In the rows, 128 means zero.
M: a few groups of rows, each row roughly a mix of its group's hidden directions:
M (84 x 11):
[[134 148 141  88 170 141 165  94 160 120  99]
 [101  85 117 151 145 162 169 132 157 130  91]
 [132 103  94 162 142 157 163  97 121 123  80]
 [137 146 147 186 151 115 161 131 147  98  91]
 [135 127 140  82 151 125 113  69 163 152 114]
 [206 131 118 135 110 157 136 107 151 136 123]
 [ 65 114 134 103 139 110 100  88 139 149 144]
 [149 113 139 174 121 165 146 144 110  98 178]
 [ 80 121 130 137 137 107  67 138 110 126 166]
 [ 83 114 151 176 128 176 138 144 148 148 135]
 [147 151 135  82 101 104  80 126  99 132 161]
 [117 143 119  99 108  81  90 146  85 105 150]
 [151 140 125 123 140 170 120  96 136 185 167]
 [103 121 126 115 148 158 127  95 171 171 169]
 [187 145 135 133 100 111 127 157  99  95  98]
 [ 90 115 135  86 135 124  97  78 138 167 124]
 [ 69  83 138 149 134 121 100 152 142 101 115]
 [142 148 102 129 120 103 146 185  86  94 141]
 [118 100 131 160 101 137 106 162 108 120 189]
 [ 84 109 128 114 128  97 101  70 113 122 100]
 [ 97 126 105 152 139  89 154 155 104  84  99]
 [101 136  89 114 141 125  99 124  86 159 176]
 [132 166 120 152 144 144 138 120 132 183  76]
 [119 158 149 116 129 116 134 134  69  94  83]
 [135 152 154 107 122 127 109 133 161 140 200]
 [118 138 134  91 148 119 141  86 161 134  69]
 [170 134 169 100  92 114 126 133 148  96  92]
 [111 109 131  94 119 101  71 101 147 168 136]
 [150 126 142 182 133 178 169 121 124 102 132]
 [122  76  94 122 131 139 121 117 158 180 102]
 [114  94 131 140 118 155 154 139 150 140 198]
 [ 82 102 100 174 147 126 154 102 120  99 113]
 [ 82  91 152 145 118 155 121 151 143 119 178]
 [182 177 145  99 115 116  98 105 114 140 126]
 [114 135 152  80 116 100  84  83 113 137 111]
 [130 145 126  90 146 111 127  85 152 149  71]
 [165 177 153 124 126 145 150 155  89  99 112]
 [ 82  81 131 117 105 108 120 166 129  89 136]
 [127 104 117 108 103  92 114 159 104  79 166]
 [149 162 132  97 132 125  66 100 108 156 115]
 [159 134 148 117  87 103 165 152 130  91 166]
 [ 73 111  89 164 158 124 145 143 107 127 151]
 [ 92 128 133 119 140 138 164 184 127  86 154]
 [156 150 121 152 146 182 177 157 132 129 138]
 [ 89  90 145 131 109 130  79 108 154 161 147]
 [131 147 138 115 156 144 146  82 160 153  76]
 [ 80  85 103 133 141 125 120  76 144 147 114]
 [151 174 157 119 120 120 134 148  79  89 105]
 [ 82 118 148 101 147 141 104 118 168 175 144]
 [154 148 136 142 119 117 144 185  89  92 102]
 [151 147 110 155 121 125 167 170  90  84 124]
 [174 139 150 145 129 149 175 113 164 126  91]
 [153 123 110 133 126 161 203 124 141 146 148]
 [184 162 128  93  94 108 156 130 110 117 144]
 [124 144 136  96 105  83  75 141  96 105 136]
 [157 144 120 164 137 159 173 180 124 111 135]
 [142 139 120  78 140  96 142  95 139 103  78]
 [187 155 151  90  98 117 131 118 132 117  95]
 [113 138 139 123 126 102 129 188  81 108  94]
 [135 152 130 124 114 105 109 135 103 129 207]
 [ 66  94 148 121 122 136 134 158 148  97 154]
 [158 105  93 181 132 157 162 117 157 119 136]
 [198 161 143 130 105 130 134 142 107  97 114]
 [ 94 107 140 163 117 154 140 175 123 107 172]
 [124 134 145  93 113  96  99 115  85 119  75]
 [106 115 122  73 120  81  85 115 142 143 120]
 [184 171 158 117 118 131 104 102 133 150 155]
 [157 164 131  88 103 101  92 124  95 131 160]
 [111  97 123  95 118 102  88  85 129 155  93]
 [120 116 125 167 160 176 145 108 156 168 149]
 [108 168 172  82 125 111  97 117 118 129 159]
 [110  83 155 106 125 134 130  90 161  81 142]
 [124 111 107 118  88  75  75 133 108 135 123]
 [200 162 146 126 103 130 127 119 114  98 122]
 [ 81  91 109 153 132 115 165 161 128  93 118]
 [188 162 158 134 110 113 163 125 143 103 110]
 [153 122 132 120 107 114  95  66 163 129 161]
 [162 113 102 171 130 156 157 150 167 133 159]
 [ 95 119 122 108 112  95  75 122 140 177 112]
 [ 84 104 121 101 145 138 112  92 156 178 138]
 [134 113 123 153 110 133 130 173  97  94 185]
 [105 125 137 145 136 156 161 181 121  97 172]
 [ 90 132 111 111 128  87  78 144  86 111 127]
 [ 94 122 144 123 146 156 152 173 137 109 182]]

which group is each row in? (one row of each group first):
[160 131 119 172 115 143 153 159  90  89 152] : (75)
[163 143 144 127 110 143 144 122 138 148 202] : (10)
[144  94 106 152 104  90 113 100 116  97  84] : (69)

[103 142  87 112 127  85 118 146  71 112 137] : (10)
[127 143 118 171 152 110 174 134 125 100  77] : (10)
[184 151 120 161 131 141 151  94 112 126  88] : (75)
[146 161 138 150 133 141 159 192 110 101 144] : (69)
[145 165 153 100 132 157 124  61 131 133 141] : (69)
[148 108 108 144 130 154 135 122 185 159 174] : (69)
[165 163 112  84 153 105 157 116 121 106  95] : (75)
[100 123 144 128 134 140 108  87 166 178  92] : (75)
[199 145 134 107 111 154 126  97 128 140 102] : (69)
